Each named turn below is shown by a few rows before and after it. Which turns, in which order, take the first row of each later pair to the second? The first pair is answered.
Vupu (before => after):
[  6   3  18  -7 -14   1   7 -20 -43   3   0 -36 -15 -21 -25 -12   6 -35] => [ 12   4  19  -4 -16   1  14 -17 -42  -4   0 -35 -19 -20 -22 -13   8 -35]
[-22  -8   0  22  -7  -4 -27 -14  23  12   6  -1  -2   0  24  20 -30   8] => [ -6  -3  -2  33 -12  -5  -7  -5  27  -7   9  -1 -13   4  34  16 -28   7]
[  1 -36 -17   4  16  -9 -18 -13 -14  27  39 -29  -7  20 -33  13 -19 -13] => [ 30 -30 -17  22   6 -12  15   5 -10  -4  44 -28 -25  26 -15   6 -15 -17]
pubug (before => after):
[ -2 -35  16 -16  -7  -6 -20  32 -14 -63   5  14   7  11  -7 -30  19 -28] => [ 11 -12  19  28  -6  30  -9  34  -7 -70  -4  -1 -11   6  -2 -12  22 -25]
[ -3  -6 -12  -7  17  -8  -1   0   5   1   1   5 -11   7   2   6 -23 -10] => [  1  -1 -10   3  18  -1   0   1   6  -1  -1   1 -16   8   4   9 -22  -9]
[ -5   6 -13  21   9   1  16  -3   8  23  -2  -6   4  -4  22   4 -25   7] => [ -7   6 -11  10  10  -1  12 -11   2  33  -4  -7   9  -9  16   5 -23   5]
mub (before => after):
[  9  23   6  43  28  39 -24   4   3   6  -1   3   0   4  -8  -2  14  18] => [20 29  6 47 22 35 -9  2  4  7 -2  3 -4  3 -4  1 15 21]
[  1  -3  24  23  20  48 -26   1 -20 -17  -5 -29 -13 -16 -32  -8  26 -42] => [ 20  11  22  31  11  47   1  -2 -20 -15  -8 -34 -21 -19 -27  -2  26 -40]
[ 27  23  10  24  -7  19  15  19   7 -26 -10   8 -17  -6  15  11  21   0] => [ 24  17  14  13  -8  10   6  23  10 -34  -9  23  -9  -1  18   5  26   4]
[-28 -23  -6  -6  19   8 -39   9   2 -10   7   8  -2   8  -3  -6 -17  -3] => [-25 -18 -11  11  21  22 -31   1  -4   1   5 -12 -11   2 -10   3 -24  -6]
Teke (before => after):
[-21  14  -7  26   1  20  -3 -19   4  37  -9 -10   1   0 -12  27 -21  13] => [-29  -2 -19  20   5   8  -6 -13   3  35   4 -13  -1   8 -11  18 -35  10]
[-27  25  44 -17  -9   7 -42 -20  19  25 -29  40  33  -3  -7  32  32  32] => [-50   5  29  -9   5  13 -66 -13  23  24 -18  32  30   7  -7  27   8  33]
[-10   6 -18 -12   2  -6 -11 -15  25  31   0  20  18  21  18  14 -34  33] => [ -6   3 -20 -19  -2 -17  -2 -15  22  30   4  21  18  21  19   8 -34  31]
[ -5 -22  11 -13   6 -17 -11  16  -4 -26   6   1   5   4   8 -18  15 -13] => [  4 -14  17 -15   1 -19  -2  13  -6 -26   1   5   5   1   9 -16  24 -13]
Now pairs of rows:
Each pair is two turns apart.
[ -1 -43 -30 -19   0 -17 -32  32  35   3  31   9  29  21   8  -3 -38  27] => [ 10 -41 -28 -42 -11 -40 -12  21  23  18  30  11  35  13   4  -7 -32  21] => Teke then Vupu
[-21  -1 -12  25  14   0   0  -8  41   8  -1  11  -5  15  25  23 -41  33] => [-11   7 -14  35  11   5  15 -16  34  15  -2  -2 -13   8  18  28 -40  26] => Teke then pubug
[ -4 -26   4  16  18 -13   5  24 -26 -68   6 -20 -11  -5  -9 -24   4 -19] => [ -6  -5  17  14  21  10   0  -8 -44 -24 -15 -39  -2 -31 -37  -4  20 -27] => pubug then pubug
[ -9  -5   0  13  20  13 -35   6   7   5  -5  -5   3  -5 -11   3   3 -10] => [ -7  -4  -6  17  20  13 -27   0   3  13  -4 -13  -1  -9 -14   4  -2 -12] => pubug then mub
[ 16  15  -7  23  -9  -5  32   6  24  -7   4   7 -18   8  31   4 -12  12] => [ 16  31   6  29  -8  13  25  -6  20   3 -11   5 -11  -3  22  17   4  12] => mub then pubug
[  1  -8   9 -15   1   3  12  -9   3   3 -22  -3 -21 -10  18  12  25 -20] => [ -4 -13  10 -22   2   0   5  -6   4   0 -22   4 -16  -7  18   9  27 -18] => mub then mub
[  6 -29  -8 -13   0  -3   7  24  -5 -15  15 -30 -13   4 -13 -32  -5 -27] => [ 20 -14  -5   8  -4   9  22  25   0 -21  11 -35 -23   2  -7 -23  -2 -23] => pubug then mub
[ 24  -1  11  -3 -13   4  14 -10 -23  13   9 -23   3  -7 -22 -17   6 -26] => [ 28  -7   8 -14 -18 -15  19   0 -17   0  14  -9   6   3 -11 -27   6 -21] => mub then pubug
[ 20  -3   3  50   2  15 -12  17  16 -42   6   7 -16   7  17  10  -7  13] => [ 22 -19 -10  35  -1  -9  -1  21  13 -45  20   7 -19  13  19  -5 -18   7] => Teke then Teke
[-10  -3 -22  -8   2  12  37 -18   1  17  31 -33 -12 -16 -16 -16 -30  -7] => [  3   2 -15 -20  -6   0  51 -19  -3  15  28 -24  -9 -18 -13 -20 -18  -8] => pubug then Teke
[  9   5  23 -20 -16 -13   2  10   1 -21   2   5  24  12 -13  -3  42  10] => [  9  11  24   3 -12   7  -6  17  11 -31  -1   3  17  15  -7   5  40  16] => pubug then Teke
[-13   5   6 -23  -1  -8 -20  21  11 -31  -5  47  12  17  16 -17  17   8] => [-25   5   0  10  14  28 -38  25  14 -34  -9  26  -2  17   9  -7   8   7] => mub then pubug
[ 12 -27 -31  14   1 -18  26   7  -5  -3  23 -14 -20  10   7 -13 -32  -6] => [ 35  -2 -15  19 -10  -9  49  -8 -12   7   7 -17 -22  -3   3  -2 -10  -9] => Teke then pubug
[-19  -9 -28  35  14  -3 -21  19  11 -12  17 -28   1   4  -4  20 -40  15] => [-17 -15 -35  21  11 -15 -12   8  -3   5  21 -39   3  -2 -15  17 -44   6] => pubug then Teke
[  9  -5 -17   1   2  -5  20 -16 -19  16  23 -31 -13  -8 -24 -16  -7 -21] => [ 22   2  -9  -8  -9 -16  33 -15 -19   9  19 -19 -10  -9 -20 -18   6 -20] => pubug then Teke
[ 22  12  14  22  -8   4  28 -15 -13  -7 -15 -10  -7   0  -6  12   1 -17] => [  0   2  17  -5  -1  -2   2 -29 -21  17 -17  -8  11  -6 -21  12   2 -19] => Teke then pubug
[-39   2   2  10  12  20 -55 -13   7  25 -19   9  14  -1  -9  22  -3  10] => [-40 -14 -22  20  16  12 -40 -11   3  29  -1 -13   0   3  -9  16 -33   4] => mub then Teke
[ -3  12  16  22  -4  33 -18  25  25 -35  -4  31  -1  20  14  12  16  27] => [-14 -18  -7   8   0   8 -18  35  23 -41  20  26  -5  31  17  -8 -11  21] => Teke then Teke
[ -3 -41 -10  19  15  11  -9  19 -18 -26  12 -43 -15  14 -17 -25 -15 -45] => [ 17 -28  -4  23   5   9  19  13 -23 -26   8 -48 -21   8 -16 -20  -4 -49] => Teke then pubug
[ -3 -23   2 -54  -7 -48  -1   1  -8   0   8  19  21   0  -4 -26   9 -11] => [ 11  19  35 -34 -11 -11  -3 -13  -6   7 -25  23  26 -18  -8   2  44  -3] => Teke then Teke
[ -4  -7   1  19  14 -10 -33  10   2 -22   5  13  12   5  10   5  -6  -1] => [ -4   6   9  22  15   6 -35  -7  -8   0  -7   2  14  -8  -5  18   1  -5] => pubug then pubug
[-12 -14  12   7  28 -31 -32  25  -2   0  11  -7  -6  15  -6 -17  -7  -1] => [-10  -8   8  28  32 -14 -28  20  -3   6  10 -24 -15  10 -10  -8 -13  -3] => mub then pubug
[12 26  7 32 -4 26 11 -5 14 -6 -6 -3 -8 -7 13 29 -3  1] => [  8  18  -2  36  -3  21  10   0  19 -11   2  -1 -12   0  20  26 -13   6] => Teke then mub
[ 17  10 -32  32 -26 -14  44   0  32  14   1   0 -16  23  29   7 -45  40] => [ 20  32 -16  28 -27   2  47 -29  16  48 -18 -12  -8   0   7  25 -26  32] => Teke then pubug
[ 10  -4  -5  28   6  33   9  -1 -17 -11  -9 -37 -22 -20 -22  -1   9 -43] => [ 20   7  -2  36   0  35  19   2  -9 -17 -13 -31 -25 -18 -12   5  12 -35] => mub then Teke
[ 27   8  10 -20 -10 -10  31 -14 -18  -1  -1  -6   5 -14 -23 -10  26 -16] => [ 31  18  22 -13 -12  -2  24  -9 -10 -10  -9   6   8 -12 -15  -5  37  -8] => pubug then Teke
[  2  14  -7  10  -9  -1  34 -31   3  57   8 -31  15 -19 -21  38 -16  13] => [-13   4 -16  18   1   7  17 -27   9  57  13 -36  13 -13 -21  38 -30  15] => Teke then Teke
[  9  -1 -13  19   8  -6  10  -1 -10  -2  18 -10 -11   6  -4 -11 -17  -3] => [ 15   9  -8  21   5   0  18  -7 -12   5  10 -13 -11   0  -7  -3 -11  -2] => mub then pubug
[-15  26  16  -5  -5 -12 -28   5  32  -9 -20  50  32   9  25   6   9  41] => [-23  28  15  11   4  10 -43   5  33  -8 -23  38  27   8  19  11   5  38] => pubug then mub
[-18  -8  -7  18   4   0 -31  18  16  -6   5  15   0  22  11   5 -21  13] => [-19 -18 -17   9   4 -12 -24  17   8  -4  14   9  -3  22   5  -4 -31   4] => Teke then mub
[ -6   4 -16  -4  -6  -7   9 -29  -8  33   5 -11   5  -1  -4   3 -19   5] => [  2  -6 -23  -3 -11 -23  21 -11   0   8  18  -2  -1  12  11 -11 -24   8] => pubug then Vupu
[ -7 -30  -9 -26  -7 -33  -3  17   2 -21  18  23  16  27   1 -20  -3   8] => [-32 -39 -21  -6  13  -2 -27   7  -8  -1  19  -9   8  19 -23 -12 -20  -5] => mub then mub
[-11 -12  -5 -21 -10 -39 -10  23  23 -32  17  38  20  29  23 -11 -19  28] => [ 17  20  19 -24 -25 -36  14   9  19 -28  -4  46  26  15  22   1  15  28] => Teke then Teke
[ 30  40  -8  29 -23  19  42   9  25 -14  -3   6 -25 -21  -3   9  19   2] => [ 27  47   8   3 -26  13  32  -4  19   0 -15  20  -8 -29 -13  12  38   2] => mub then pubug
[-10  25   3   1   7 -14  33  -7  -1  21  12 -10  -8 -12   9  19   3   0] => [-13  11  -3 -12   5 -33  32   4   2   9  22   2  -4  -3  17   6  -3   2] => pubug then pubug
[ -1   2   5 -26  -1 -22   1   2  -6   2   3   5  -4   4  -1  -8  -1   5] => [  9  18   7  10  -1   6  11   9   1  -9  -2  -5 -19   5   6   4   0   8] => pubug then pubug
[-13   9  -3 -16  10 -19 -31  -6 -37 -15  10  -4  23   4  22   3  -5 -16] => [ -3  19   3 -21   4 -23 -18 -11 -41 -15   4   0  25  -1  22   5   5 -18] => Teke then Teke
[ 20  11 -16 -39 -25 -40  25 -32 -18  50  -2   2  24 -17 -20  22  -9 -28] => [ 13  -7 -16 -56 -26 -63  11 -10  -4  22   8  33  32   1  -2   4 -10 -17] => Teke then pubug
